In the data rows, zero lies at 4.5, halfway between 4 and 5.
Every row has a hidden score. In each pair, how much higher is the second row's than the first's? 10 means about the same, 20 much higher and 0 much lower. The score is a weighted sum of the row's numbers plus the product of two more (or one squared), each taken from its middle value.
"3 5 5 3 6 5 3 6 4 7 4 2 4 6 4 6 3 3 1 2 7"
"5 6 5 5 3 2 5 5 7 2 4 7 6 4 1 6 5 3 6 4 2" ~ 12
"8 8 7 1 4 6 3 2 2 6 4 5 4 3 5 5 4 5 6 8 9"
"5 5 4 3 3 3 4 2 5 4 5 4 8 3 6 6 5 4 6 5 5" ~ 13
"3 3 1 8 6 6 6 7 6 8 3 2 3 5 5 4 2 5 5 3 6"
"6 6 6 5 3 5 3 5 4 5 4 6 6 2 2 7 4 4 4 7 4" ~ 12
"2 3 5 6 6 5 7 6 7 6 4 2 2 6 6 6 3 5 1 3 5"
"1 3 1 6 6 6 6 4 5 5 4 5 4 6 6 3 4 7 6 5 3" ~ 8
"2 3 1 8 6 6 7 7 8 3 2 3 4 6 4 3 3 4 6 4 3"
"6 6 8 1 1 5 2 2 4 3 9 5 5 2 4 5 8 3 7 4 5" ~ 7
"3 1 4 7 7 6 6 7 4 9 3 6 1 4 5 4 1 8 2 7 2"
"4 5 2 4 4 5 4 4 6 3 6 4 6 4 3 5 6 1 7 4 1" ~ 9
"4 4 5 4 5 9 5 5 4 6 3 4 2 5 9 5 3 6 4 5 5"
"6 6 5 3 2 5 2 3 3 7 6 3 8 3 3 7 5 2 3 5 8" ~ 14
"3 4 4 5 5 4 6 6 3 3 5 3 5 4 5 4 4 6 6 3 4"
"7 6 8 2 3 1 3 3 4 3 8 5 5 5 0 4 9 5 4 3 5" ~ 13
"6 6 2 4 1 5 3 2 4 6 8 3 8 2 3 7 6 4 6 5 6"
"4 3 5 4 5 5 4 4 4 6 3 3 6 3 8 6 3 5 5 6 6" ~ 8
"3 3 5 5 6 3 4 4 3 6 3 3 3 5 4 6 3 9 2 6 5"
"6 6 6 4 6 4 4 6 1 9 4 3 3 5 6 5 4 5 3 5 6" ~ 6
"6 3 1 4 3 5 3 4 2 3 7 4 6 3 5 6 6 3 9 6 3"
"4 4 4 6 6 5 5 6 5 3 4 6 5 6 3 5 3 5 6 3 5" ~ 12
"8 8 4 4 3 5 2 3 1 4 5 5 6 4 3 5 5 2 4 7 7"
"3 3 5 6 8 3 6 6 5 6 3 7 2 7 7 3 3 4 2 3 3" ~ 11
"6 5 5 3 1 5 3 2 3 6 9 1 6 2 5 9 8 5 2 6 6"
"3 1 5 5 6 7 4 6 7 3 1 4 3 4 7 4 2 5 3 4 3" ~ 13
"3 3 4 4 7 7 7 6 6 4 2 5 1 6 7 3 2 7 6 5 7"
"5 5 5 6 6 4 5 7 4 4 3 7 5 6 3 3 3 4 4 4 6" ~ 11
"7 5 6 4 3 5 1 2 4 4 3 6 8 1 5 4 4 4 3 7 6"
"6 8 4 5 4 6 1 3 3 5 4 2 6 3 4 5 6 3 6 7 7" ~ 12
"4 4 5 6 5 2 4 3 3 5 3 6 4 3 3 5 4 8 3 7 5"
"3 3 5 3 5 5 3 4 4 5 4 1 6 4 8 7 4 5 5 5 5" ~ 7
"6 6 3 6 6 3 6 5 5 3 3 7 4 6 2 2 4 2 4 4 5"
"5 5 8 3 5 5 3 5 5 4 6 6 3 4 4 2 5 3 5 4 5" ~ 9
"3 2 6 6 6 6 6 7 6 4 4 6 1 5 5 2 3 5 6 3 4"
"4 5 5 2 4 3 3 4 5 4 4 3 6 4 7 6 5 4 5 3 5" ~ 6
"4 5 8 5 6 5 5 6 6 3 4 7 3 4 4 1 4 3 5 3 4"
"8 7 3 4 3 5 3 3 3 3 6 5 6 4 2 5 6 2 6 5 6" ~ 14
"6 7 6 4 3 3 5 3 5 5 6 4 6 3 4 6 6 3 1 5 7"
"0 0 3 6 6 5 6 7 6 3 6 0 3 7 6 4 2 6 4 3 1" ~ 18
"7 8 6 4 2 1 4 4 6 3 5 8 8 3 1 6 6 2 5 5 3"
"6 6 6 1 5 7 3 3 3 6 4 4 3 4 6 5 4 6 6 7 9" ~ 7
"6 6 3 5 4 4 6 4 3 8 6 5 5 4 4 6 5 4 5 5 5"
"1 3 5 3 8 3 5 7 7 3 2 3 3 8 8 3 3 4 3 1 4" ~ 12
"3 5 6 3 6 7 6 6 5 4 2 4 1 8 8 3 3 6 3 3 4"
"4 4 3 3 4 7 6 4 5 3 4 5 3 6 8 5 4 6 6 3 4" ~ 15
"4 4 2 6 5 6 5 4 5 4 4 5 6 3 4 4 4 2 7 6 3"
"3 5 3 6 6 3 7 6 7 4 3 6 6 7 3 2 2 2 3 1 5" ~ 10
"7 6 2 6 3 6 4 4 3 4 5 5 6 4 3 6 5 2 6 6 6"
"4 2 5 6 6 7 4 6 6 4 1 5 4 3 7 3 1 5 3 5 4" ~ 8
"5 6 6 1 5 3 1 4 3 5 4 2 6 4 7 5 5 4 3 4 6"
"3 3 5 7 6 6 6 7 3 5 3 3 4 4 6 4 1 6 5 5 5" ~ 10
"6 7 5 4 1 3 4 2 1 4 7 4 8 1 4 6 7 4 8 6 6"
"1 1 4 7 6 5 6 6 6 4 5 2 4 6 5 3 1 6 3 4 2" ~ 9
"6 4 6 3 3 6 1 3 5 4 4 4 6 2 6 6 4 4 3 6 5"
"3 1 3 8 5 4 6 3 5 4 4 4 4 4 4 6 3 8 4 6 3" ~ 16
"1 2 5 6 6 5 7 7 8 5 4 1 2 6 6 6 3 5 1 3 4"
"5 5 7 6 5 4 3 4 2 5 5 4 6 3 5 3 3 4 2 8 6" ~ 6
"6 7 4 4 3 3 3 3 5 6 6 3 7 3 3 4 6 3 5 4 7"
"6 5 5 6 5 5 4 5 3 4 4 7 6 4 3 5 3 5 5 5 6" ~ 13
"3 3 3 5 3 5 6 4 6 5 6 2 4 4 6 7 5 5 2 4 5"
"1 3 4 6 8 2 8 7 8 3 0 6 4 7 7 1 1 4 4 2 4" ~ 8
"4 3 3 5 2 5 4 3 7 1 4 6 7 2 5 5 4 4 5 5 3"
"7 6 5 2 3 5 3 4 1 9 7 2 4 4 6 7 6 5 4 6 5" ~ 3
"4 4 5 5 3 6 5 4 5 7 6 2 5 3 6 8 5 5 2 6 7"
"6 6 2 4 1 5 3 1 5 3 6 5 9 1 2 6 7 1 8 6 2" ~ 13
"6 6 6 5 5 3 4 6 6 4 3 6 5 4 2 5 3 4 4 6 3"
"4 5 5 5 4 3 6 5 3 3 5 4 6 4 4 3 4 5 7 3 4" ~ 10
"3 5 5 7 7 3 7 7 5 3 2 5 3 6 5 1 2 5 5 3 4"
"8 7 5 3 2 8 2 2 1 6 5 4 5 1 5 6 6 4 6 8 9" ~ 15
"6 8 5 3 2 1 4 3 3 1 8 5 7 4 3 4 8 4 7 3 4"
"6 6 5 3 4 6 4 3 4 3 4 4 3 4 5 4 6 4 6 4 6" ~ 9
"3 3 1 6 6 7 6 6 7 4 3 4 5 4 4 4 3 2 7 5 1"
"4 5 5 3 5 6 5 5 5 3 3 4 1 6 5 3 5 4 5 3 5" ~ 9
"7 6 5 5 6 5 3 6 3 6 2 5 3 6 3 3 3 2 3 6 7"
"7 7 5 2 4 1 4 3 3 8 6 4 4 5 4 4 6 3 3 4 5" ~ 5
"2 2 4 5 6 3 5 5 5 5 4 5 3 7 7 5 4 4 3 2 2"
"6 7 7 3 3 3 3 3 4 6 6 2 5 4 4 6 7 4 0 4 7" ~ 5
"3 3 2 5 3 5 7 4 5 5 7 7 4 3 3 6 6 7 5 5 0"
"3 5 4 6 8 6 5 5 4 7 3 5 3 6 7 2 3 7 3 6 4" ~ 8
"5 6 3 5 4 6 3 4 5 4 4 4 7 3 3 4 5 1 6 6 3"
"3 4 4 6 6 6 6 7 5 7 1 4 5 6 4 4 1 3 2 3 7" ~ 10
"5 3 4 4 2 5 3 3 7 1 4 6 7 2 6 5 5 4 5 5 3"
"6 8 5 0 1 2 2 2 4 4 8 3 8 4 2 7 8 1 4 2 6" ~ 7
"4 3 4 5 5 8 7 4 5 4 3 6 3 5 8 4 3 6 6 4 4"
"8 7 7 4 1 5 2 3 3 6 5 6 7 0 2 8 5 4 4 9 5" ~ 9
"5 5 6 5 5 3 2 2 1 6 4 4 4 3 4 7 4 8 2 8 6"
"3 5 5 5 6 2 6 5 6 4 1 5 6 5 7 2 3 4 4 3 5" ~ 6
"6 5 4 3 3 7 5 3 5 4 4 6 5 4 7 5 4 5 6 5 5"
"4 3 4 5 3 6 4 4 2 9 6 6 4 1 4 6 4 8 3 8 3" ~ 8
"6 6 6 5 3 3 4 5 5 4 4 7 6 3 2 6 4 3 4 6 4"
"3 2 4 7 6 2 6 4 5 4 3 5 3 6 4 4 3 9 3 4 3" ~ 15
"6 5 5 7 7 5 6 6 3 9 2 5 3 4 6 4 1 5 3 6 6"
"1 3 3 6 6 3 9 7 6 1 4 3 3 8 5 3 4 6 8 1 1" ~ 11
"4 4 7 3 3 6 4 4 5 4 7 5 4 3 4 4 6 4 6 5 4"
"6 5 6 3 3 2 4 3 4 3 8 5 6 4 1 5 9 6 5 4 5" ~ 17
"4 3 5 4 3 4 3 2 1 6 7 3 4 3 4 9 6 9 4 7 4"
"6 5 3 4 3 4 5 4 3 8 7 4 5 4 5 7 6 5 5 5 4" ~ 6
"6 7 5 6 3 2 6 3 3 3 6 7 8 2 3 3 6 4 7 5 5"
"7 6 3 6 3 5 3 3 3 8 6 4 8 1 3 5 5 4 5 5 8" ~ 13
"2 3 5 5 6 2 5 6 6 2 6 3 4 7 5 2 3 4 3 3 1"
"6 5 6 3 2 3 2 2 6 1 4 6 7 3 5 4 6 3 4 4 4" ~ 10
"1 1 3 6 8 5 7 7 8 4 1 4 4 6 8 3 1 5 4 3 4"
"4 5 5 3 2 4 3 3 5 3 7 1 7 4 5 9 8 3 4 5 2" ~ 10
"7 7 7 4 3 5 3 2 3 8 6 4 6 1 5 7 5 4 0 7 9"
"3 1 6 5 6 5 6 8 6 4 5 3 1 7 3 3 4 8 3 3 5" ~ 15
"6 5 8 2 3 6 2 3 3 5 7 5 4 3 5 4 6 3 6 5 5"
"6 4 3 4 5 5 2 5 1 5 5 4 5 4 5 5 4 4 8 6 5" ~ 12
"5 6 6 7 5 4 5 6 2 5 3 4 5 3 5 2 3 5 5 6 6"
"6 7 1 5 1 5 4 2 5 3 6 3 8 3 2 6 8 3 8 6 5" ~ 12
"6 6 5 2 3 5 5 3 5 1 5 5 3 6 4 3 8 3 6 2 4"
"4 6 3 5 6 6 3 5 5 4 3 1 4 5 4 4 5 3 5 5 5" ~ 11
"7 9 5 4 3 5 1 2 3 4 5 3 6 3 3 5 7 2 6 7 7"
"4 6 3 2 4 5 2 2 3 5 7 4 5 5 6 5 7 6 5 5 3" ~ 7
"4 6 5 7 6 2 7 6 4 3 3 6 5 4 4 1 3 5 5 4 5"
"4 5 7 5 5 5 5 5 6 3 4 8 3 4 4 0 4 3 6 3 4" ~ 10
"4 6 4 2 4 5 2 2 1 6 7 3 5 4 6 5 7 6 5 6 4"
"8 6 2 6 3 5 5 4 3 3 4 7 6 4 2 5 4 2 6 6 5" ~ 14
"4 3 1 8 6 7 7 7 5 4 2 4 3 6 4 4 2 3 5 5 4"
"2 5 4 4 6 3 5 7 6 5 3 3 4 8 4 3 3 2 2 0 5" ~ 8
"9 9 8 4 2 3 2 3 3 4 4 7 8 1 1 6 5 2 4 8 5"
"4 4 3 5 4 7 7 4 6 2 4 6 3 5 5 4 5 5 7 4 4" ~ 9
"3 3 5 8 8 6 7 8 5 9 1 7 1 4 5 2 1 7 1 7 3"
"6 5 6 3 3 5 2 3 1 9 7 6 4 1 4 6 6 7 3 8 4" ~ 12
"4 3 6 6 8 4 4 5 3 8 2 5 3 5 7 4 2 4 1 5 5"
"3 3 5 5 6 3 5 5 5 6 3 6 3 6 6 4 3 4 3 4 4" ~ 13
"4 5 3 4 3 4 5 4 5 4 6 4 8 4 2 6 5 2 4 2 6"
"6 6 5 2 1 3 3 2 3 6 8 6 4 3 3 5 8 6 3 6 2" ~ 5
"6 8 5 3 3 4 2 3 2 7 5 5 8 2 2 6 5 2 3 5 9"
"2 1 4 7 5 5 5 5 5 4 6 2 4 4 5 4 3 5 4 5 3" ~ 3
"3 1 1 5 6 5 5 7 5 4 4 3 3 6 6 4 3 4 8 4 2"
"3 2 4 6 5 5 5 5 8 1 1 6 5 4 6 2 3 4 4 4 3" ~ 10
"4 5 4 3 5 6 6 4 6 2 4 5 3 6 4 3 6 4 6 2 4"
"3 3 5 7 6 5 7 6 6 6 3 3 3 4 5 5 2 5 0 5 6" ~ 9
"3 3 3 5 6 6 5 6 6 4 3 3 4 5 4 3 3 2 5 4 2"
"6 8 5 2 3 3 2 0 2 4 7 5 7 4 4 3 8 4 5 5 4" ~ 9
"8 6 4 1 3 4 0 3 0 5 7 4 6 3 5 6 6 3 7 6 6"
"3 3 4 7 5 5 7 6 6 3 3 4 6 4 5 6 4 4 4 5 2" ~ 12
"3 3 4 7 6 4 8 6 8 5 3 3 3 6 6 5 3 5 1 3 5"
"7 6 3 4 2 3 5 2 3 8 7 5 6 3 4 7 6 4 6 5 4" ~ 6
"5 6 3 3 1 3 4 3 5 5 6 4 8 4 2 6 6 1 4 3 6"
"5 4 8 5 5 6 4 5 5 5 5 6 3 3 5 3 4 4 5 6 6" ~ 7
"4 4 7 3 3 6 3 5 5 4 8 5 3 4 5 5 6 4 6 4 4"
"4 5 5 3 6 8 5 5 4 4 3 3 1 6 6 4 4 6 5 4 6" ~ 7
"5 5 5 4 5 4 4 5 3 4 5 6 6 5 3 6 4 4 5 4 5"
"4 6 5 6 5 1 6 5 4 3 3 7 6 4 3 1 4 4 5 3 5" ~ 12
"6 8 4 2 3 5 0 3 3 4 6 0 5 4 4 6 8 3 6 6 6"
"8 8 7 0 3 5 2 1 2 5 5 5 4 3 5 5 6 5 6 6 9" ~ 5
"6 7 6 2 5 6 3 4 3 4 4 4 3 5 4 3 6 4 4 4 7"
"5 5 4 3 3 5 4 3 3 7 7 6 4 2 3 6 6 7 3 7 2" ~ 8
"6 7 7 5 5 2 5 5 6 3 3 8 6 4 1 4 4 3 4 5 3"
"4 6 6 4 4 3 4 6 6 3 4 5 4 5 2 6 5 3 4 3 1" ~ 11
"4 5 6 2 6 8 4 5 4 6 3 3 1 6 9 4 3 6 3 4 5"
"6 5 3 6 5 5 6 5 3 9 5 4 4 4 5 5 4 5 4 5 4" ~ 8
"5 5 8 4 5 6 4 5 5 5 4 7 4 3 4 2 4 4 4 5 6"
"5 4 4 5 4 5 4 5 3 4 6 5 6 4 3 7 5 5 6 4 4" ~ 16
"4 6 4 3 3 4 4 4 5 6 5 4 7 4 3 6 4 2 3 3 7"
"3 3 4 6 5 5 6 5 6 3 4 2 6 5 5 7 5 4 5 4 1" ~ 12
"5 4 1 4 5 3 4 5 4 2 5 5 5 6 4 4 5 2 8 4 3"
"8 7 9 3 3 5 2 3 3 4 7 7 6 1 3 3 6 2 5 6 6" ~ 7
"4 4 4 2 1 3 2 0 3 4 8 3 6 3 3 9 8 8 4 6 3"
"4 5 3 8 6 7 4 6 5 6 1 3 4 4 4 3 3 4 4 7 7" ~ 11
"6 6 6 3 5 6 4 4 3 4 3 4 3 5 5 3 5 4 4 4 6"
"4 5 3 5 5 7 3 5 5 4 4 0 4 4 5 6 6 4 6 6 5" ~ 13
"2 3 2 6 6 5 5 7 6 6 4 1 3 6 5 4 3 5 4 1 5"
"2 5 3 6 7 5 6 5 5 4 3 6 4 6 6 1 3 5 4 4 3" ~ 6
"5 5 6 3 5 3 3 4 3 8 6 6 3 4 3 4 6 6 2 6 2"
"6 9 3 4 3 3 2 2 5 2 6 3 7 3 2 4 8 2 6 5 5" ~ 13
"2 5 2 3 3 5 4 2 4 4 8 4 5 6 6 5 8 6 6 4 1"
"3 4 4 3 6 5 7 6 8 1 3 4 0 9 5 1 4 4 5 0 4" ~ 17
"7 5 8 4 5 2 4 4 4 4 6 6 5 4 1 3 7 6 3 4 7"
"5 5 3 4 4 3 6 5 4 7 6 3 4 6 5 6 6 4 5 3 3" ~ 3
"4 6 5 4 6 6 6 5 5 3 3 5 2 6 5 2 4 4 4 4 6"
"5 4 3 8 6 5 7 7 3 9 3 5 3 4 5 4 1 5 4 5 5" ~ 11
"6 6 6 3 3 1 2 1 2 4 6 4 5 4 3 6 7 7 3 5 5"
"6 6 3 4 3 5 3 3 5 4 4 5 8 2 3 4 6 0 6 6 4" ~ 12
"5 5 5 5 3 5 4 4 3 8 6 7 4 1 3 5 5 7 3 8 3"
"3 3 6 4 5 5 5 6 6 3 6 6 3 5 5 3 5 4 6 2 3" ~ 11
"6 5 1 4 3 3 4 4 3 3 6 6 6 4 4 3 6 2 8 4 3"
"6 6 1 6 1 5 4 2 4 6 7 3 8 1 3 6 6 3 7 5 6" ~ 12
"4 4 5 5 5 3 4 4 3 7 4 6 4 4 6 5 4 4 3 6 5"
"4 4 4 6 5 2 6 3 5 5 4 8 5 4 6 5 4 3 4 5 4" ~ 13
"4 5 5 1 6 5 6 5 6 2 4 6 2 8 7 3 4 5 4 1 3"
"6 6 7 3 5 2 2 3 2 6 5 6 4 4 6 5 5 3 2 5 5" ~ 5
"6 5 6 2 4 8 4 3 3 6 4 3 3 4 7 7 4 7 7 7 7"
"5 5 5 4 3 1 4 2 3 5 6 6 5 4 5 6 6 3 4 4 4" ~ 9
"4 5 5 3 5 5 3 5 3 7 4 2 6 5 4 5 4 3 2 3 7"
"4 3 8 4 6 3 5 6 6 3 6 4 3 7 2 3 6 6 3 3 5" ~ 7
"3 3 5 4 6 1 5 4 5 4 4 4 2 7 4 5 4 8 3 3 3"
"4 3 2 8 6 7 6 7 5 5 2 5 3 6 4 4 1 3 4 5 6" ~ 6
"3 3 5 5 5 5 6 6 6 6 4 2 3 6 6 6 4 5 1 3 5"
"4 6 1 3 1 5 3 2 5 2 8 2 6 4 3 7 9 3 8 4 3" ~ 12
"2 1 4 6 6 5 5 5 3 6 3 3 3 5 5 7 3 9 3 6 4"
"6 4 7 4 4 1 5 4 5 3 6 6 5 6 1 2 7 5 4 3 5" ~ 10
"4 4 3 4 4 3 5 5 6 1 7 6 6 7 3 6 6 4 7 1 3"
"1 2 3 5 6 4 6 6 6 4 3 3 4 6 8 5 3 5 5 3 4" ~ 6
"4 4 5 6 6 8 6 6 5 4 1 4 1 5 5 3 3 5 4 5 6"
"4 5 5 3 6 8 4 5 4 4 3 3 1 6 6 3 4 5 4 4 6" ~ 8
"6 5 4 5 4 3 5 4 4 6 4 9 4 2 2 3 5 5 3 7 3"
"5 6 6 3 2 2 2 2 3 3 8 2 8 3 3 5 6 3 4 5 3" ~ 9
"3 5 4 8 5 3 8 6 5 2 3 6 5 4 4 2 3 5 6 3 4"
"4 3 3 7 5 5 7 5 5 7 4 8 4 3 3 4 4 7 3 7 2" ~ 11
"6 5 5 3 2 9 4 2 3 5 6 4 4 3 8 7 5 6 6 6 5"
"3 3 5 5 6 5 6 6 6 6 4 2 3 6 6 6 4 5 0 4 6" ~ 8
"6 5 8 5 4 6 4 5 5 4 5 7 4 2 4 3 4 4 6 6 6"
"4 5 6 5 5 3 4 5 5 3 3 3 5 4 5 6 5 3 3 4 3" ~ 12
"3 4 4 3 6 6 7 5 6 3 3 5 1 8 8 3 4 5 5 2 3"
"7 7 6 0 3 6 2 2 3 4 6 4 3 4 7 5 6 5 4 5 6" ~ 4
"5 6 8 3 5 3 3 6 6 4 3 4 3 6 3 5 4 3 3 4 3"
"6 8 4 4 5 5 2 4 4 4 4 2 4 4 4 4 6 3 4 6 7" ~ 9
"3 2 3 5 5 3 5 3 4 5 5 4 4 4 4 7 4 9 4 5 3"
"4 5 6 3 3 5 2 4 4 4 6 0 6 4 6 9 7 4 4 5 3" ~ 8
"8 8 6 5 4 2 4 3 3 3 5 9 8 4 1 4 5 3 5 4 6"
"5 5 4 4 1 5 5 2 5 6 8 2 6 3 5 9 7 5 3 5 5" ~ 7
"3 4 2 8 6 5 6 6 6 6 3 4 4 4 4 2 2 4 4 3 6"
"3 1 1 6 6 6 6 8 5 3 4 4 2 7 6 4 2 4 8 3 2" ~ 16
"6 8 7 5 3 4 3 3 0 5 5 4 7 1 4 4 5 5 6 7 7"
"3 3 4 6 6 6 5 7 5 4 4 5 4 6 4 5 3 5 6 3 4" ~ 4
"2 2 3 5 5 3 7 5 6 4 4 6 3 7 6 5 4 4 4 2 1"
"8 6 3 5 2 5 4 3 1 9 6 4 6 1 5 7 5 4 6 8 6" ~ 3
"4 5 6 1 7 5 6 5 6 3 3 4 1 8 6 3 4 6 6 2 5"
"3 2 4 6 5 5 5 5 8 1 1 6 5 4 6 3 3 4 4 3 2" ~ 11
"4 3 6 6 4 6 6 5 6 3 5 7 4 3 4 2 4 4 7 4 3"
"4 4 6 6 6 3 4 4 3 6 3 5 3 4 4 5 3 8 1 7 6" ~ 10
"4 5 3 4 7 5 5 6 6 3 3 4 4 6 4 2 3 1 4 4 2"
"6 6 7 5 3 3 1 3 1 6 6 3 7 1 4 4 4 4 2 9 6" ~ 13
"6 5 6 3 2 6 2 2 3 8 8 0 5 2 6 9 7 4 1 6 7"
"1 3 1 4 5 4 7 7 8 4 4 3 5 8 3 4 3 3 3 0 4" ~ 11
"5 5 5 6 5 5 6 4 6 6 4 4 4 3 5 5 4 4 0 5 7"
"3 4 3 7 7 8 4 5 3 8 3 5 4 4 7 3 2 7 4 8 5" ~ 11
"1 1 3 8 5 5 6 6 5 4 5 3 5 4 6 4 1 6 4 6 2"
"4 3 3 5 3 5 4 4 8 1 4 6 6 3 6 5 4 5 5 4 2" ~ 15
"4 4 3 7 3 5 7 4 6 5 6 4 6 3 5 7 5 5 3 5 5"
"1 0 3 8 7 5 7 6 5 6 2 3 1 6 5 6 1 9 3 6 3" ~ 18
"4 4 3 3 5 7 7 4 6 3 4 6 3 6 8 5 4 6 6 3 3"
"4 6 1 6 4 6 4 4 5 4 4 3 6 3 4 5 5 4 7 7 5" ~ 6
"6 6 4 3 3 6 5 3 5 3 5 5 4 4 4 4 6 4 6 4 5"
"8 9 8 4 3 1 3 3 5 4 4 8 7 2 1 5 5 2 4 6 5" ~ 10
"2 3 6 5 7 4 5 7 6 3 1 2 3 7 6 5 3 4 2 3 2"
"4 5 6 1 7 6 5 5 5 4 3 3 1 8 7 4 3 7 5 3 7" ~ 14
"7 6 7 2 3 3 0 2 5 2 4 6 7 2 5 4 6 3 3 5 5"
"4 5 4 4 3 3 6 4 7 4 6 3 5 5 4 6 6 4 2 2 5" ~ 8
"7 5 6 5 2 2 5 3 5 3 8 7 7 3 0 4 8 5 6 5 5"
"3 3 4 5 8 7 4 7 6 5 1 3 3 6 5 2 2 2 4 4 4" ~ 6
"0 2 2 6 7 6 6 6 5 5 4 3 2 8 7 3 3 7 5 4 1"
"7 6 4 5 6 5 4 5 3 4 3 4 4 6 3 3 4 2 4 5 6" ~ 8
"6 7 3 4 2 3 3 2 6 5 7 3 7 4 3 4 7 3 6 2 6"
"7 6 6 4 3 3 1 1 0 7 5 4 6 1 3 7 5 8 2 9 7" ~ 11
"6 6 4 5 4 6 2 4 3 5 4 4 7 1 4 5 4 1 6 7 4"
"8 8 6 2 2 6 3 1 2 5 5 6 6 2 7 5 6 4 5 6 7" ~ 5
"4 3 7 5 6 3 6 7 7 3 5 4 2 8 2 2 6 6 3 2 4"
"7 8 6 5 3 1 4 4 6 3 4 9 7 3 1 4 5 2 4 5 4" ~ 7
"4 2 8 6 7 5 5 7 5 4 3 5 3 6 2 2 4 7 3 4 6"
"9 8 4 3 3 4 2 3 2 4 6 5 6 4 2 5 6 2 4 6 7" ~ 3
"4 3 2 4 5 3 8 6 5 6 5 3 3 7 5 5 4 5 5 2 2"
"5 7 3 4 3 6 2 3 3 4 5 1 5 3 4 6 7 3 6 6 6" ~ 14
"4 5 4 6 3 3 6 4 4 2 6 5 6 3 4 4 5 5 8 3 4"
"4 3 7 5 7 2 6 7 6 3 4 5 3 8 2 1 5 6 3 2 4" ~ 13
"4 3 4 7 5 5 7 5 6 6 4 4 4 3 5 6 3 5 1 6 6"
"6 5 9 4 5 4 3 5 3 5 6 4 4 4 2 4 6 6 3 6 7" ~ 14
"5 5 5 4 2 3 5 3 6 4 7 3 6 4 4 7 7 4 2 4 5"
"4 6 5 4 3 2 5 4 6 1 4 4 7 4 4 6 6 2 4 4 2" ~ 9
"4 5 4 6 2 5 6 3 5 6 7 3 6 2 5 8 6 5 3 6 6"
"4 6 5 7 5 3 6 5 4 3 3 6 6 4 4 1 3 4 6 4 5" ~ 11
"5 5 5 5 5 2 4 3 3 6 4 7 5 3 5 5 4 4 3 5 5"
"6 5 6 3 5 8 5 4 3 6 3 4 3 4 7 6 3 7 6 7 9" ~ 9
"6 4 1 4 2 4 4 4 3 3 7 5 6 4 4 6 6 3 9 5 3"
"5 4 4 3 2 5 3 3 2 8 8 5 4 1 4 8 6 7 4 8 2" ~ 7
"4 3 7 4 6 3 6 7 6 3 5 4 2 8 2 2 5 7 3 3 4"
"3 4 5 4 7 8 5 7 5 4 2 3 0 7 6 3 3 5 4 3 6" ~ 8
"3 3 1 5 6 4 6 7 5 3 4 6 3 7 5 2 3 3 8 3 2"
"6 6 6 3 3 1 2 1 1 5 5 4 6 3 2 6 6 7 3 7 5" ~ 12
"6 4 6 4 3 7 0 3 3 4 4 3 6 1 7 6 4 5 3 7 6"
"3 1 4 7 7 5 7 7 5 8 3 7 1 5 4 2 2 8 2 5 2" ~ 9
"6 6 6 3 2 5 2 3 3 4 6 2 8 2 5 9 7 3 4 7 4"
"4 4 1 8 4 6 5 4 5 7 4 3 6 3 4 5 3 4 6 5 6" ~ 8
"6 6 5 6 5 3 6 5 5 3 4 9 7 5 2 4 4 4 5 4 5"
"4 5 5 4 5 3 5 5 4 6 5 7 3 4 3 4 5 6 2 5 2" ~ 6
"3 3 3 4 5 3 6 6 5 6 5 7 2 5 4 4 5 7 3 4 0"
"1 2 4 4 6 5 5 6 6 4 3 2 4 5 8 6 3 5 5 3 4" ~ 11
"1 3 2 4 6 4 7 7 8 4 4 3 4 8 4 5 3 3 3 0 4"
"5 5 5 5 2 4 2 2 2 4 8 2 8 1 4 6 5 4 4 7 4" ~ 8
"3 3 5 5 6 4 6 7 5 7 3 6 1 6 4 3 3 7 1 5 2"
"5 7 4 3 4 6 1 3 4 4 6 1 5 4 4 6 7 3 6 6 5" ~ 11
"7 6 7 2 3 4 0 2 5 3 4 4 6 3 6 5 6 4 3 5 5"
"5 5 6 3 3 5 4 4 6 3 8 7 4 3 3 3 6 3 7 3 4" ~ 8
"1 1 5 6 7 3 6 5 5 5 3 3 1 7 5 5 3 9 3 5 3"
"4 6 5 5 3 3 5 4 3 3 6 4 6 3 4 4 6 4 7 4 4" ~ 5
"2 1 4 6 6 7 4 7 8 3 1 4 3 5 8 4 1 6 3 3 2"
"6 7 7 5 4 2 4 5 6 3 3 7 6 4 2 4 4 2 4 5 3" ~ 3
"3 4 6 6 7 5 5 7 6 4 1 3 4 6 6 5 3 4 3 5 3"
"5 6 4 3 4 6 5 3 5 2 4 4 3 5 4 3 7 4 6 3 6" ~ 10
